Each path below is one point turned by a fixed rotation once a step. After each direction that follows a path, write how fast that rotation turns it, in degrees each step (0 if it stays still).
Each turn is a multiple of 5 degrees from 10 to 175, or 0.
Each row of a path follows its step; steps can be skipped.
Rotation 1:
step 0: | -3.97 |  0.86 |  1.24 |  2.01 | -0.29 | -2.26 |  0.27 |  1.02 | -1.38 |  0.41 | -1.17 | -1.18 | -1.23 |  2.30 | -1.01 | -0.30 |  2.06 | -1.89 | -0.24 |  1.45 | -0.48 |  3.01 | -1.43 | -1.33 |  2.07 |  1.61 | -0.17 | -0.95 |  1.98 | -0.38 | -0.06 | -0.95 | -0.09 |  2.76 |  0.32 |  2.15 |  2.57 | -0.05 | -2.42 |  2.14 |  1.32 |  0.91 |
step 1: | -2.62 |  1.64 |  0.99 |  1.87 |  2.35 |  0.94 | -1.27 |  2.31 | -0.14 |  0.95 | -3.74 | -0.97 | -0.32 |  1.16 | -0.42 |  1.59 |  2.12 |  2.45 | -1.71 | -0.08 |  2.33 | -0.85 |  1.10 |  0.63 | -0.83 |  0.84 |  0.44 | -2.60 |  0.96 | -2.03 |  2.05 |  3.26 | -0.53 |  1.81 |  1.51 | -0.30 |  2.24 |  0.08 | -0.43 |  0.64 |  1.55 |  0.75 |
step 2: | -3.70 | -2.07 |  3.76 |  0.58 |  1.95 | -1.20 |  0.55 |  1.60 |  2.13 | -0.10 | -1.22 | -0.87 | -0.90 | -0.49 | -2.47 |  0.15 |  2.65 | -0.77 |  0.43 | -1.04 |  0.02 |  2.15 | -0.02 | -0.17 |  1.55 |  0.92 |  0.63 |  0.14 | -0.32 | -0.85 | -0.76 |  3.00 | -3.23 | -1.00 | -1.28 | -0.98 | -0.07 | -0.78 | -1.44 |  2.58 |  2.50 |  1.66 |
step 3: | -1.67 | -0.11 |  1.44 | -0.43 |  3.13 | -1.72 |  0.74 |  2.80 |  0.44 | -0.92 | -1.02 |  1.03 |  0.86 |  1.94 | -1.46 |  2.21 |  1.92 |  2.18 |  2.19 | -2.10 |  0.12 |  0.03 | -0.63 |  0.35 | -3.43 |  0.62 |  1.97 | -0.17 |  1.44 | -3.09 | -0.21 |  2.09 |  2.11 |  0.95 | -0.63 | -2.86 | -0.49 | -0.44 | -0.18 |  2.43 | -0.28 | -1.25 |
step 4: | -4.54 | -1.65 | -0.19 |  0.42 |  0.10 | -0.75 |  1.95 |  1.21 | -0.39 |  1.64 |  0.67 | -1.70 | -1.53 |  2.93 | -1.73 |  1.78 | -1.19 | -1.15 |  3.73 | -0.22 | -0.92 |  2.18 |  0.34 |  1.04 | -1.01 |  0.28 |  1.97 |  1.86 |  0.26 |  0.11 |  1.34 |  0.72 |  0.61 |  0.59 | -1.92 |  1.11 |  0.07 | -1.12 | -1.16 |  3.78 |  0.33 |  2.38 |
step 5: |  0.15 |  2.25 | -0.12 |  1.04 |  1.23 | -1.41 | -0.61 |  3.44 | -0.65 |  1.81 | -1.63 |  0.51 |  0.56 |  2.49 |  2.18 |  1.22 | -0.03 | -0.71 |  1.31 |  1.35 | -0.38 |  0.99 |  0.97 |  1.25 | -0.77 |  1.60 |  1.28 |  1.77 |  2.11 | -0.52 |  1.29 |  1.89 |  2.80 |  2.07 |  1.75 | -1.78 |  3.23 |  1.75 | -1.50 |  2.85 |  1.79 |  1.00 |
step 6: | -2.61 | -0.02 |  2.73 |  1.25 |  0.49 |  0.87 |  2.63 |  0.25 |  0.49 | -0.51 | -4.25 | -0.72 | -0.88 |  0.86 | -0.54 |  1.46 | -1.95 | -1.65 | -1.44 | -0.18 | -1.28 |  2.25 |  0.04 |  1.09 |  0.80 |  1.59 |  0.23 | -1.50 | -1.38 |  1.53 |  0.34 |  2.35 |  0.73 |  1.31 |  0.56 |  1.96 |  2.20 |  1.38 | -0.75 |  3.52 |  1.38 |  2.04 |
step 7: | -1.17 | -0.81 |  1.54 |  1.14 |  3.73 | -1.93 | -0.62 |  1.39 |  0.53 | -1.29 | -2.28 |  2.52 |  2.42 |  0.68 | -0.15 | -1.24 |  0.31 |  0.27 | -0.74 | -0.10 |  0.65 |  0.89 | -0.29 |  2.73 | -0.42 | -0.70 |  2.56 | -1.60 |  0.76 | -1.14 |  1.05 |  2.58 |  0.23 | -0.78 |  2.14 | -1.07 |  3.16 | -1.03 |  2.40 |  2.51 |  2.52 |  0.51 |
step 8: | -3.23 | -2.52 |  2.20 | -1.12 |  1.89 | -0.21 |  2.97 | -1.09 |  0.02 | -2.19 |  0.47 | -1.31 | -0.12 |  2.26 | -1.79 |  0.37 |  2.42 | -1.77 | -1.01 | -1.88 | -1.58 |  2.33 | -1.87 |  0.14 | -0.70 |  1.25 | -0.32 |  0.25 | -0.39 | -2.37 |  2.02 | -0.41 |  0.01 |  1.09 |  0.20 | -0.91 |  0.83 |  0.09 |  2.05 |  3.15 |  1.91 |  1.41 |
step 9: | -1.11 |  1.90 |  0.78 |  0.01 |  1.98 | -0.10 |  0.80 |  2.65 | -0.98 |  1.19 |  1.74 | -1.49 |  1.87 |  1.72 |  0.99 |  0.27 |  2.69 |  1.38 |  2.06 |  0.04 |  0.80 |  1.00 | -3.45 |  1.86 | -2.14 | -1.39 |  1.89 |  0.35 |  0.08 | -1.38 |  4.10 |  2.13 | -0.09 |  0.96 |  0.21 |  0.07 |  2.02 | -1.00 |  0.82 |  3.15 | -0.42 | -0.13 |
step 10: | -1.73 | -0.02 | -0.04 | -0.12 |  0.26 |  0.06 |  3.72 |  2.23 | -1.36 |  1.28 |  1.28 | -1.99 | -2.72 |  0.89 |  0.45 |  1.30 |  1.80 | -3.80 |  1.11 | -0.86 |  0.27 | -0.32 | -0.50 |  1.49 |  1.35 | -0.80 | -0.79 | -0.14 | -1.43 | -0.36 |  0.68 |  2.84 |  0.56 |  1.55 |  0.53 | -1.33 |  0.23 |  1.83 | -1.51 |  3.39 |  2.36 |  2.57 |
step 11: | -1.26 |  3.06 |  1.97 |  1.50 |  1.90 | -0.82 |  1.37 |  4.16 | -2.43 |  0.58 | -1.17 |  1.70 |  1.15 |  0.06 | -1.19 |  0.41 |  0.61 | -0.46 | -0.26 |  1.61 | -1.37 |  1.23 | -0.94 |  1.84 |  0.71 | -1.27 |  1.44 | -0.41 | -2.06 |  0.25 | -0.82 |  2.61 |  1.77 |  2.93 |  1.72 | -1.04 |  0.94 | -0.71 | -1.41 |  2.10 |  0.71 | -2.17 |
Directions:
| -0.72 | -0.84 | -0.59 | -0.01 |  0.21 | -0.57 | -0.14 | -0.14 | -0.61 | -0.16 |  0.53 | -0.42 |  0.12 | -0.96 | -0.59 | -0.41 |  0.07 |  0.89 | -0.09 | -0.87 | -1.49 | -0.36 | -0.09 | -0.11 | -0.36 | -0.17 |  0.48 |  0.01 |  0.29 |  0.15 | -0.24 | -0.44 |  0.79 | -0.31 | -0.03 |  0.01 |  0.84 |  0.06 |  0.01 |  0.05 |  0.09 | -0.24 | | 80
|  0.18 |  0.02 | -0.29 | -0.15 |  0.31 |  0.73 | -0.03 |  0.08 |  0.17 |  0.63 | -0.24 | -1.57 |  0.53 | -0.61 |  1.33 |  0.79 |  0.54 |  0.45 | -0.13 |  0.42 | -0.16 | -0.09 |  0.10 | -0.58 |  0.66 |  0.42 |  0.17 |  0.43 | -0.07 |  0.11 |  0.78 | -0.12 | -0.12 | -0.20 |  0.00 |  0.04 |  0.61 |  0.22 | -0.72 | -0.01 |  0.09 |  0.40 | | 85
|  0.41 | -0.62 | -0.22 |  0.02 | -0.67 | -0.02 | -0.47 | -0.17 | -0.20 |  0.51 | -0.91 |  0.41 |  0.06 | -0.72 | -0.84 |  0.66 | -0.33 |  0.00 |  0.97 |  0.28 | -0.67 |  0.10 | -0.27 | -0.24 |  0.34 |  0.82 |  0.79 |  0.20 |  0.62 | -0.52 |  0.31 |  0.93 | -0.05 |  0.30 |  0.19 | -0.28 | -0.92 |  0.22 |  0.03 | -0.26 | -0.35 |  0.34 | | 35
|  0.78 | -0.07 |  0.44 |  0.65 |  0.23 |  0.09 | -0.47 | -0.27 |  0.25 |  0.52 |  0.11 | -0.19 | -0.21 |  0.22 |  0.43 | -0.13 |  0.20 |  0.57 | -0.60 | -0.26 |  0.39 | -0.92 |  0.57 | -0.25 | -1.08 | -0.51 |  0.85 | -0.06 |  0.17 | -0.21 |  0.18 |  0.13 |  0.77 |  0.61 |  1.38 | -0.60 | -0.62 |  0.03 |  0.18 |  0.34 | -0.08 |  0.01 | | 175
| -0.01 | -0.20 |  0.40 |  0.10 |  0.37 |  0.43 | -0.47 |  1.46 | -0.17 | -0.23 |  0.71 | -0.02 | -0.73 | -0.49 |  0.13 |  0.67 | -1.21 |  0.50 | -0.06 | -0.50 |  0.23 |  0.50 |  0.63 | -0.17 |  0.07 |  0.21 | -0.09 |  0.28 |  0.11 |  0.22 | -0.25 | -0.07 |  0.15 |  0.53 | -0.72 | -0.73 | -0.50 | -0.90 | -0.58 | -0.15 |  0.21 | -0.09 | | 40
| -0.11 | -0.85 |  0.90 | -0.21 | -0.71 |  0.69 |  0.57 |  0.76 | -0.20 |  0.48 |  0.54 | -0.11 |  0.31 |  0.52 | -0.05 |  0.53 |  0.76 | -0.06 |  0.55 |  0.34 |  0.17 | -0.59 | -0.64 |  1.00 | -0.59 |  0.16 |  0.17 |  0.19 |  0.31 |  0.70 | -0.58 | -0.20 |  0.55 | -0.69 |  0.05 | -0.17 | -0.17 |  0.16 | -0.27 | -0.80 |  0.04 | -0.05 | | 60
| -0.30 | -0.33 | -0.25 |  0.00 |  0.40 |  0.47 | -0.42 | -0.44 | -0.22 | -0.70 | -0.17 | -0.97 | -0.43 |  0.16 | -0.50 |  0.57 |  0.19 | -1.12 | -0.32 | -0.60 | -0.37 | -0.31 |  0.50 |  0.09 | -0.50 |  0.26 | -0.95 | -0.17 | -0.42 |  0.31 |  0.23 |  0.19 |  0.62 | -0.20 | -0.09 |  0.55 | -1.19 |  0.42 | -0.03 | -0.06 |  0.31 |  0.94 | | 170
